One turn sends every row of this set to another row. A few are shown first. Where does it send the rows asked after them?
Z75:   8   8 -26  11 -29   5  -2  20  -8   2   0 -14  -7 -20
Z644:  -6   8  -3  16  -9 -16 -16  10  10 -22  -6 -21   7 -19
Z361: -13  -3 -11   2 -11 -16   4   6 -16 -19  -7 -29  -5 -15
Z485:   4   6 -22  11 -29   3   8  20 -19   0  -4 -22   0 -17
Z931: -10   1  -1  10 -13 -20  -4  10   1 -21  -7 -28   9 -21
Z46:  11  15 -22  15 -27   4  -2  15  -5   6  -5 -11  -6 -15
Z325: -13  17  -2  28   4   1  -2  18 -21 -22  -9 -10   2  -6
Z30: -14   1  -9   2   0  -7  -2  17   8  -9   4 -28   0 -22
Z323:   7  17 -16  26 -18   9   5  18 -19  -6 -12 -19  11  -6
Z787:  -5  19  -9  17 -10  -8 -17  12   1  -8   1   0 -19 -15
Z150: -12  12 -10  20   8   1 -11  12  -7 -29  -6 -26   3  -5
Z700:  -1  27  -8  22  -5 -12 -18  17   2 -21  -4  -8   5 -15
Z436: -10 -11  -9  11  -3  -6 -14  18   6 -19  -4 -10  -1 -27
Z723: -15  -2 -10  13   1  -5   1  12 -20 -28 -11 -26   3 -10
Z303:   9  16 -19  29 -16  13  -6  19 -12  -8 -12  -9   6  -8
Z519:  -8   9  -6   2 -18 -24   9  15 -15 -11  -4 -20   3 -23
Z21: -15  10  -1  17  -6  -9  11  14 -28 -16  -9 -18   0  -9
Z622:   3   8 -19  20 -23   7   8  22 -24  -9  -8 -24   9 -12
Z605: -14   5  -6   4 -12 -12  13  13 -21  -4  -2 -16 -12 -16
Z378:  -9   6 -10   5 -14 -11  -2  12  -8  -1   1  -3 -23 -21
Z320:   8   4 -21  13 -28   4   7  16 -16   3  -9 -12  -3 -17
Z859: -11  21  -9  19  10   1  -2  26 -10 -20  -1 -18  12 -12
Z684:  -9   9 -16  -3  -7 -11   1  21  -1   0   8 -13 -10 -26
Z909:   5  15 -20  28 -16  13  -1  24 -19 -13  -8 -20  12  -8
Z337: -13 -12  -6  14   1  -4  -6  20  -4 -25  -8 -17   8 -23
Z386:   9  20 -22  28 -17  13 -12  23  -7 -10  -4 -14   4 -10
Z998: -11  -1 -17  -3  -9 -12  -4   7  -2 -10   1 -23 -17 -19
Z241:  -6   2 -17   7  -5  -7 -20   9   5 -17  -1 -11 -18 -19
Z407:  -8  25  -6  26   3   1 -15  16  -4 -16  -2  -5  -8  -7
Z541:  -5  14 -13  19  -1  -5 -24   8   4 -26  -5 -16  -6 -10
Z685:   3   8 -19  17 -19   9  13  19 -21   1  -9 -19   5 -11
Z637: -15   7  -7  12   8  -1  -7  19   8 -18   2 -28   8 -16
Z483:  -2   7 -15  12  -8  -8 -18  21   2 -13   0   5  -9 -27
Z450: -12   0  -8  14  -3  -8   7  24 -25 -23 -10 -12  11 -20
Z573:  10  17 -23  23 -17  14  -7  19  -3   1  -4  -8  -3 -12
Z14:  11  15 -25  20 -25   8 -12  21  -3  -3  -1 -10  -4 -16

Z684 turns into -> Z483
Z21 turns into -> Z605
Z644 turns into -> Z637
Now find these:
Z998 turns into -> Z241
Z485 turns into -> Z75
Z303 turns into -> Z323

One turn sends every row of this set to another row. A few are shown first. Where does it send the rows asked after them?
Z267:   9 -16   4  -7   5  10   8   1  -2  -3 -21  19  28 -11   8  17  -9  15   8  11  -1  10  11
Z720:  13  -5  11 -11 -14  -4  -2  -6  -1 -34  -6  16   8  -5   8   3   8  11   8   6  12  10 -17
Z144:  14 -16  -4 -11  -8   8 -11  -1  -2  -7   4  12  31  -5  -2   0  10  18  11  13  12  25   1
Z327:   3 -24  11  10 -15   7  10 -15   0  -9   9   7  21 -10  13  21   5  29   5  11   2  18   3
Z153:  15 -14  -1 -10 -13   1 -10  11  13  -4 -14   7  -7   3  21  13  11  20   3  -7   9 -10   0
Z128:  13 -26  -4   7  -9  -7   3  -7  19 -12  14   0   3  -6  10  -1  11  29  -2   0  -3  -3   2
Z314:   6 -15   8  -1 -15  -2  -5 -10  14 -29 -29  -3   8  -3  22   9   1  18   5   8 -15  24   3
Z89:   8 -15   0 -11 -11  -5  -6  14   9 -14  -5  28  22 -15   4  10   0   3  11   5  -1  17 -16
Z840:  -1 -10   7  -2   0  10 -15   9  16  -5 -12 -15   0  -9  13   8  -3  18  16  10  -5  18  -7
Z721:  15  -6   2   1  -6   4   2  -5   4 -10  -2 -19  -3  -4  27  17   5   3   7   3   6   3   9
Z766:  12 -17  -1   5   1   0 -18  14   9 -13 -12   6  -2  -5  14   6  -3  14 -12  24  -8   7   7
Z18:  -5  -6   5   5   3  12  -9   0  18  -6 -13  -4  -3  -5  24   5  -4  16  19  12  -8  21  -3
Z349:  15  -9   3  -2 -15   7 -10  -5  28   0 -13  21  22  -7  26  13   3   5  21  -2   0  24  -5
Z730:  20 -25   1   3  -1  20  11  -6  20  -5   2   0  15  -2   7  13  26  10  17  13  -1  18  -4
Z565:  11  -5   0 -10 -10  12 -14  -1  15 -18   0   4  -5  -1  11  14   1  36  16  18  10   0  -7
Z848:   6 -10  -2 -17   7 -10  -4   0   0  -6  -8   5   2  -5  24  -8 -10  24   8   9  -2   9  -2
Z795:   7  -4   0  -2 -11   2  -3  12  12  -5  15  11 -13 -13  17  17  12  17   5   9   5  16   8
Z369: 31 -8  8  0  2 16  5 -3  3 -8 -4  3 23  3 28  7 10 12  6  1  1 30 -2
Z497:   3 -22 -11   6  -2  21   1   1   2  -4   6  19  16 -14   1  18  12   6  -5  11   1   9   0
Z371:   5 -15   3  -2  -8   2 -10 -25  20 -20 -16   1  17 -19  12   7   8   3   5  -3   8  13 -15
Z978:  17   5 -18   6  -6  -9  -2  -9   3 -11  -2   6   7  -8  23  18   8  32  17   9  -3   8   5
Z331:   7 -24   2 -16   6 -14  -5 -12   9 -26   5  15  11  -6   9   9  -2   3  11  -2  -5   8   4
Z197:  13 -16   4  -5  -9   7   0 -29  27 -18 -18   6  15 -14  19  12   9  10   9   1   6   8 -16
Z284:  18  -8 -17   7  -9  -8   6   6   9 -12   0   5  15 -12  -2  10  12   4  -2  10  10   1  13
Z675:  15 -12 -12   6  -6  12 -12  -8   5 -18   5  -2   8  -2  14  15  -2  26  -8  12   5  -7  14
Z57:   3 -12   6  -7 -11   7  -6 -20   8 -23  -9  14 -11 -13   4   0   9  21   5  16  -6   4   7
Z411:   8  -9  -5   2  -1   4  -6   2   9  -8  -9 -16   1 -10  28  22   4  -1   1  -4   5   4   2
Z339:  19  -7  -3  -8   5  -2  -5   3  18 -24 -22  19  -5   9   6  13   9  17  10   5  -9   8  -9
Z972:  11 -15 -12   5 -15  16   6   1  19  -4   5  19   4  -4  14  25  -2  27   1  16 -11   7  12
Z879:  20 -10   1 -11 -12 -10 -17   6  10 -33  -9   6  15   0  12   4 -11  28   8  12  -2   6  -3
Z214:  17 -14  -3   5 -17   0  17   2  25 -13  -2  -9   5  -7  12  19   6  12   8  -9 -15  12   7
Z957:  18 -27  -4   4   3  11  12   3  15  -8  -5  -9  20  -4   5  10  19   9  16  15  -6  17  -9
Z64:  11 -26   3 -18 -22   0 -27  -7  19 -10  -6  15  13 -13   9  13  -6  17  -2   6   1   5  -5
Z293:  17 -12  -6  17 -16   9  -6   5  13  -2 -15   4  20  -8   5  29   8  30  -2   5   5   1  -7
Z194:   1 -19  -7   0 -17 -11   7 -11   7  -1   2  22  23  -8  28   5   5  11   9   3  13  10   6
Z956:   7 -20  25  -5  -6  10   0   1  12  -7  -4  23   7   5  11  20  -4   4   2  -4   9  10  -8
Z23:  29 -12   0   5   6  11  -1 -10   7  -9  -5   8  31  -2  25   3   7   6   0   4  -2  29   5
Z297:  -5 -31  16  -4 -15   1  -7  -2   3 -19 -10  10   9  10  10  -6  10  21   3   4   3  17  -7
Z759:  12 -13   3  12  -2  15  -4  11  10   6   0  18  17  -2  17   2  12  26  -8  -3  13  18  -2
Z76:  24 -16  -1  -2 -22   0  15   5  18 -11   0  17  14   3   5  17  12  23  -5  19   3  27  -6
Z846:  27 -18  -6   0 -10   3  10   7  29  -6  -2  -9  13  -7  10  20   1  14   6  -2 -14   7  10
Z812:  20 -12   1  -1 -13   4 -10  -5  24  -1  -6  12  31  -7  25   8  -2   5  25  -6   2  14  -2
Z399:  22   1   5  -9 -19   4  -3 -16   4  -5 -14  24  13   4  17   2  -8  13   3  14  11  11  -2
Z167:  13 -15  -2  11   0  -5 -26   2   9 -20  10   1   4   7  14  11  12  23   5   3   0  13 -13
Z201:  13 -10   1   5 -13   3  13   0  -3 -15   0  32  16  -5  17  12   2   2  -6   7  -6  22   2
Z126:  17 -24 -15  -1   2   4  10   5   9  -6 -14  13  11  -3  20   8  22  32   6  22  -4   9   9
Z552:   6 -25   7   1  -7   9 -14 -11  17 -30 -24  -2  16  -4  20   6   4  19   2   3 -14  22   5
Z688:   7 -19  -4 -15  -9  -2   9  -4  17 -10 -27  21  18 -13   5   7   5  22  -7  -4   5  11  -9

Z293 turns into -> Z327
Z369 turns into -> Z812
Z201 turns into -> Z89
Now find these:
Z297 turns into -> Z848
Z23 turns into -> Z349
Z766 turns into -> Z795

One turn sends every row of this set to another row. A few are shown first. Where does it send the rows asked after them?
Z796:   2  11  17 -14 -10  -3  -5  16  13   2 -17  -1   7 -20  -2  14
Z546:  17   7  13 -18 -38  -5   7  -4   8   6  -7   1   7  -4  14  -3
Z433:   6  -9   4  -2 -37   0  13 -22   2  -8  -3   8  10  -3   6   4
Z898:   0  12  18  -8  -6  -5  -2  16  12   1 -15  -5   8 -18  -1  14
Z967:   2  10  12 -15  -3  -7  -6  14  11   3 -13  -5   7 -20  -3  12
Z828:  -1 -15  10   2 -14  10  21 -19   1   2 -12  11   1  -7  -3  18
Z733:   4  -4   1 -15 -11  -5   1  15  -3  14 -10   8  -3   4 -13   7
Z112:   5   9  11 -11  -3  -5  -2  18  11   8 -15  -4   3 -18  -6  13
Z537:   2  10  12 -14  -3  -7  -6  14  10   3 -12  -6   8 -19  -3  11
Z495:   0 -11  10   6 -11   1  22 -11  -7   6   2   1   5   8   0  10
Z151:   0  -6   2 -15 -11   4   2   6   4   9 -24  14  -6 -10 -15  16
Z177:   4  -7   7   3 -34  -3   9 -19   6  -8 -13   1  15 -11  19  -1
Z703:  11   9  17  -1 -24  -9  16  -6   7   3  -1 -12  13   0  15   0
Z426:   2   9  12 -16  -4  -7  -7  15  10   4 -12  -5   8 -18  -3  10
Z871:   5   9  10 -11  -3  -5  -2  18  10   8 -14  -5   4 -17  -5  12
Z551:   6 -11   3   8 -21  -6  24 -21  -1   8 -10  -4   8   2   2   4
Z193:   5  -8   5   1 -35   0  15 -23   2  -9  -3   6  11  -4   5   5
Z460:   5   9  10 -12  -4  -5  -2  18  12   8 -15  -4   3 -19  -6  12
Z901:   6   9  10 -12  -4  -5  -2  18  10   8 -14  -4   3 -18  -6  12
Z955:   7   7  19   3 -21   0  19 -17  15  -3 -14  -9  11 -15  13  10
Z295: -12  -1  -8  12  -7  -9  -4   3   2   4 -20   0  11  -8   5  17
Z44:  11 -13  -2  -9 -34  -1  15 -20   1  10 -16   9   1  -3   1   3
Z384:  12   4  14 -14 -34   4  10 -16  16   0 -20   5   6 -19  11   8
Z717:   7 -12   5  -9 -24   0  12  -5  -9  11   2  11   1  11   0   3
Z229:   3 -10   7   2 -30  -1  14 -21   3  -5  -7   3  15  -8  17  -3
Z531:   5 -11   5  -3 -34  -1  11 -19   2  -4  -7   6  13  -7  17  -5
Z103:   0  -5  -1 -18 -13   1   0   7   4  13 -20  10  -9 -13 -11  19
Z690:  -3  -1   6   1   2  -7   9  11  -3  10  -8  -3   1   4 -11  11
Z809:  -6  -2 -12  -5 -21  -9 -14   8   1   9 -21  10   6  -7   4  12
Z621:   4 -11   6  -1 -32   0  12 -21   4  -5  -9   6  13 -10  17  -3
Z749:  11 -11  -1  -2 -30  -7  18 -15  -4  13  -7   2   5   6   3  -2
Z807:   2   8  12 -16  -4  -6  -7  14  11   4 -13  -4   7 -19  -4  12
Z613:   5  -8   5   2 -34  -2  15 -22   1  -8  -1   5  12  -1   6   4
Z244:   2  13  18 -10  -8  -7  -3  19   9   4 -11  -6   8 -14   0  11
Z254:   2  -2   0 -14 -11  -8   0  15  -3  17  -7   3  -6   1  -8  11
Z475:   4  -6   8   4 -33  -5   9 -17   4  -7 -10  -1  16  -7  20  -3
Z869:   6  -6   6   0 -36  -6   7 -15   3  -6  -9   2  15  -6  20  -5
Z695:  -7   0 -11   5 -14 -14  -9  10  -3   9 -13   2  10   0   6   9
Z872:  -6  -4   4  -2   0   1   9   1   6   8 -20   1  -5 -15 -10  26
Z575:   6  -8   6  -1 -37  -4   6 -17   5  -6 -12   4  14 -10  19  -3
Z908:  -6  -4   7   0   2   2  11   2   5   5 -21   3  -1 -10 -14  21
Z815:   6 -14   2   3 -26   1  22 -26   4   6 -19   4   4  -8   0   9
Z692:   5 -15   5 -14 -28   9  11 -13  -2   7 -12  20  -3  -4  -3  11
Z146:   6  -8   4  -1 -37  -2  14 -20   0  -7  -1   6  11   0   6   3
Z206: -10  -3 -10   3 -15  -4  -9   2   5   4 -27   9   7 -14   4  19
Z326:   3  12  16 -16 -12  -5  -6  19  10   4 -14  -1   7 -16  -1  10
Z174:   4  -9   6   0 -32  -3  13 -18   2  -4  -5   3  15  -6  18  -6
Z763: -4  0  4  1  2 -8  9 10 -1 12 -6 -7 -1 -1 -8 17

Z174 turns into -> Z531
Z295 turns into -> Z695
Z733 turns into -> Z151
Now find these:
Z749 turns into -> Z44
Z613 turns into -> Z146
Z475 turns into -> Z869
Z546 turns into -> Z384
Z898 turns into -> Z244
Z103 turns into -> Z872
Z692 turns into -> Z828

